The same turns and mirrors carry the whole set onto itself and the rows of a family onto each other. Which other rows belong to the same family as each row named below? List them in the order they appear above.
These 32 rows form 4 families of 8 rows each.
Suvi: [ -1   1  -2  22  23 -11  -3  20 -15   4  -7   7  33   0   3  15   4   9
  -6  12  29   9 -11 -30]
duli: [ 26   7  38  -7 -11   7 -11  14 -16  -9   2   2   7  -6  11 -16  16  14
   6  -9   5 -36   3  11]
Doz: [-29 -33 -25  10  17 -27 -28 -14  16  17 -12  21  -9   2 -11   1 -18  -9
 -11  -7  -9  17 -15   8]
Nabep: [-12 -30 -17   2  15 -29 -18 -31  10  13 -25  31   4  -1 -14  -2  -6 -11
   3 -16  -4  34   5  -7]
Sav: [ 26   9  31   6  -1   2   0  11 -17  -5   2 -20  11 -15   6  -9  21  22
   6  -7  17 -29   4  22]
Deba: [  0  -8  -4 -27  25 -12  17  14 -17  14 -16  29   9 -10 -12   4   8 -30
 -11  -1   7 -18 -11  16]
zib: [-16 -22 -48  15  18 -21  -6 -23  19  12  -5   1  -2   3 -17   7  -9 -16
  -4   3  -6  33  -7   0]
bol: [ 22  15   7   6  -9  15   0  22  -6 -10  22 -27   1  -2   8  -7  14  10
  -2  11   3 -36  -9  18]
pevem: [ 39  19  15  -3 -10  13  11   5 -12 -14   9 -18  15  -5   4 -10  26   8
  12   2   8 -19  12   2]
lakot: [ -8  -2  -1 -11   6 -11 -25 -35  -2  -6  -2  15  -7 -18 -13 -17   1  18
   8   9  41 -31 -15   5]
mosu: [ 10  -3  -7  45 -19 -17 -27 -33  12 -16  19 -10   3   4  13   6  -9  16
  -5  -4  -5   0  12 -13]
zunam: [ 15 -31 -12  -2   0  -4  -5 -14  27 -10 -18  -2  -3  15 -20 -21  23  -1
  -1 -15 -15 -13   9  51]
Pof: [ 13  -7   2  42 -15  -6 -41 -22   8  -3  22 -16 -10  13   1 -10  19  17
   2   0   2  16  17  -2]
tudar: [ 13 -11  -5 -27  43  10   5   1  -7  24 -14   5   1 -12 -17   1  13 -24
  -3 -19   2 -23 -17   8]
Supof: [-29 -20  -3 -18   4 -23 -27 -33  -3   3  14   2   6  -1 -16  -1   0  19
  15   9  25 -29  -1  12]
par: [ -5  16   1  11   7 -10 -12   5 -23  13  16   5   9 -18  14  12 -15   0
   3   9  15  10 -13 -40]
tif: [-23 -15  -1 -12   9 -24 -23 -41  -9  -3   2   2 -11  -7 -20   1  11  15
  19  -4  22 -28 -16  -5]
bifo: [ -3  -7 -11 -34  22  -8  24  13  -4   6 -25  20  15 -16  -7   2 -12 -17
   0  -5  -3 -19 -21  13]
tepa: [ 10  -7  -6  35 -18  -1 -34 -24  21 -11  14 -26  -3   7   7 -13  -1  29
  13  -4  -8  16   7  -6]
zuz: [ -3  -4  -5  35 -36 -25 -22 -11  11 -21  11  -2   6   9  11 -10  -6  23
   5  14  -3  21  14   3]
lag: [-22   1   0   3  10  -1 -22 -32 -10 -21  -3   0   3  -8 -23  -6 -13  15
  31  -9  31 -21 -15  13]
ruke: [ 31 -15 -10   5  -4 -13   4  22  14  24   0   4   3   5  17  -3  21 -16
 -29   4 -32  18  11  -2]
dira: [-13  11  -2  14  -2  -2 -11  13 -15   4   0  15  16 -24   6  14  -5   6
  -1  -3  22  16   3 -42]
pudo: [ 23 -26  -8  -7   9 -12  -6 -22  18  -1  -3 -11 -11  21 -12 -23  12  -8
   3  -3 -23 -19  -6  52]
Fot: [ 10 -15  -7 -15 -17  -3 -13 -29  18  -2   4  -4 -28  -3  -9 -24   4 -10
   8 -17 -30 -11   8  41]
bek: [ 33   1  -8  19  -2  10   6  32  13   7  -5   1  17   4  15 -10  -4 -16
 -17  -1 -23  25  13  15]
Nulam: [-16 -23 -41   1   7 -16 -16 -20  21   8  -5  24  -5  12 -12   0 -14 -22
  -4   1 -18  26  -8 -12]
Sugo: [-13  14   6   0  25   0  -4  12  -9  -7  -8  12  11 -10  10  23 -10   7
 -13  14  13  18  -1 -33]
rumo: [ 39   5  -6  26   2   9  10  24   7   0 -16   1   0  -2  11  -8   8 -20
 -13 -15 -26  27  -3  -1]
fazud: [ 19 -13  -9  18   2  -3   8  26   6  10  -1 -11  13  15   6   9   6 -19
  -7 -14 -42  28  12   6]
gaf: [ 23 -28 -16   8 -18 -15 -13 -21  13  10   5  -8  -5   7 -16 -32  18  -8
  15 -19 -14 -20  -2  44]
zum: [  0 -12  -3 -37  25   3  10  24  -8  18 -22  13   2  -7 -18 -15  17 -17
   7  -2   4  -3 -15  24]

Same family as zunam: duli, zib, Pof, Supof, par, bifo, rumo
Same family as ruke: Suvi, Nabep, bol, tudar, zuz, lag, Fot
Same family as dira: Sav, Deba, tif, tepa, pudo, bek, Nulam

